In the rows, zero is written as 128.
One turn sends every row of this set to another row. A few are shown first. Where does it send the rows asked after them?
j_269: [170 131 111 119 130 136 144 130 152 128 128 127 109 123 158 140]
j_683: [145 150 157 113 122 144 133 109 136 135 141 142 119 118 141 163]
j_972: [135 140 112 101 112 139 179 119 118 122 109 119 140 116 141 142]
j_560: [136 169 132 109 136 157 163 121 122 144 106 119 142 135 164 156]
j_369: [134 142 118 104 120 136 180 119 126 124 109 124 153 109 140 139]
j_959: [137 173 130 121 135 159 169 126 118 142 109 121 133 130 167 161]
j_536: [135 141 114 102 123 137 182 123 120 115 114 125 146 108 141 142]
j_691: [171 135 114 119 126 136 143 137 147 131 136 135 113 117 164 146]
j_852: [140 171 129 106 137 161 166 122 121 143 108 116 135 131 168 155]
j_772: [163 148 117 130 148 132 145 104 130 111 137 144 114 126 127 162]
j_965: [135 143 121 131 144 177 152 127 115 130 119 123 155 106 131 155]
j_570: [131 147 119 126 144 180 153 128 112 129 124 126 147 106 131 152]
j_569: [136 149 121 127 142 177 153 133 119 122 115 124 146 103 125 149]
j_377: [167 138 116 128 154 129 149 103 130 121 132 138 128 135 126 155]
j_794: [168 145 109 123 148 130 146 111 124 118 140 142 116 132 127 156]
j_889: [155 155 148 111 121 147 135 116 130 132 150 142 109 118 138 161]
j_730: [167 127 117 122 124 140 144 132 156 136 128 136 126 121 166 145]
j_551: [149 146 148 116 115 152 139 116 137 135 147 141 105 124 145 164]

j_560 turns into j_369
j_536 turns into j_570
j_959 turns into j_972
Now these:
j_269 turns into j_772
j_377 turns into j_683
j_889 turns into j_691

One turn sends every row of this set to another row. A few are shown first. Where does it send the rows asked after them?
j_951: [126 138 116 119 119 123 106 109 104 137 131 144 113 115 133 126]
j_950: [107 137 157 128 118 138 127 130 144 133 145 130 124 127 145 112]
j_576: [112 122 127 145 131 141  97  93 135 131 108 130 114 109 129 114]
j_98: [115 131 110 159 130 153 116 129 171 120 130 136 120 120 140 123]
j_526: [137 131 118 127 131 132 150 151 156 134 140 126 130 115 139 124]
j_186: [124 129 129 154 133 151 121 142 164 106 124 134 128 134 145 126]
j_806: [106 141 132 130 125 152 137 125 145 148 147 124 132 109 137 110]
j_267: [138 131  94 129 139 106 125 123 160 126 139 128 128 118 135 126]
j_336: [109 125 113 138 131 135 101 126 131 109 131 135 104 151 123 124]
j_276: [105 129 118 143 126 103 101 108 124 130 135 134 125 127 142 134]
j_542: [138 135 124 114 125 146 119 123  99 127 114 135 121 119 127 117]
j_283: [131 134 124 119 119 142 105 107 107 133 116 141 107 112 127 115]
j_658: [124 130 121 131 119 113 130 139 163 135 150 136 111 119 145 128]
j_706: [128 127 122 136 112 117 118  95 117 134 104 139 130 110 134 119]
j_205: [148 121 125 128 135 134 118 126 165 108 109 126 112 127 130 107]
j_664: [124 125 119 139 137 161 125 127 120 120  99 116 133 121 125 109]
j_894: [128 130 107 134 104 126 132 124 107 124 104 131 130 127 133 114]
j_709: [124 120 144 132 151 134 103 110 131 108 120 136 125 139 123 130]
j_880: [142 124 139 128 135 148 140 134 166 132 122 128 120 105 134 114]
j_993: [119 133 113 156 142 136 119 119 169 127 141 138 138 112 144 136]
j_497: [133 125 102 134 126 119 110 117 170 121 127 132 101 121 132 112]
j_427: [125 125 116 132 164 142 119 106 129 126 127 129 144 118 116 133]
j_591: [133 139 116 114 124 127 120 124  95 132 128 138 127 122 133 128]
j_814: [127 128 121 134 105 107 122 113 109 124 110 138 130 127 139 123]
j_703: [117 132 110 137 132 123 128 142 109 119 126 120 144 138 138 129]
j_433: [130 123 141 133 123 129 120 122 172 133 132 138 102 109 140 118]
j_286: [101 141 135 131 113 148 132 138 143 138 148 125 120 126 141 107]
j_240: [153 126 117 124 148 120 134 133 155 113 121 122 139 124 133 121]
j_913: [127 131 132 152 144 133 124 133 161 113 134 136 147 126 148 138]
j_239: [112 138 155 127 130 142 131 118 145 143 144 128 137 111 141 115]
j_822: [110 131  86 137 144 143 117 122 129 127 138 128 123 130 115 127]
j_766: [130 128 108 136 111 136 128 106 114 133  98 132 129 109 127 110]

j_880 turns into j_526
j_576 turns into j_664
j_706 turns into j_766
Now these:
j_822 turns into j_336
j_240 turns into j_267
j_239 turns into j_806
j_591 turns into j_951
j_186 turns into j_913

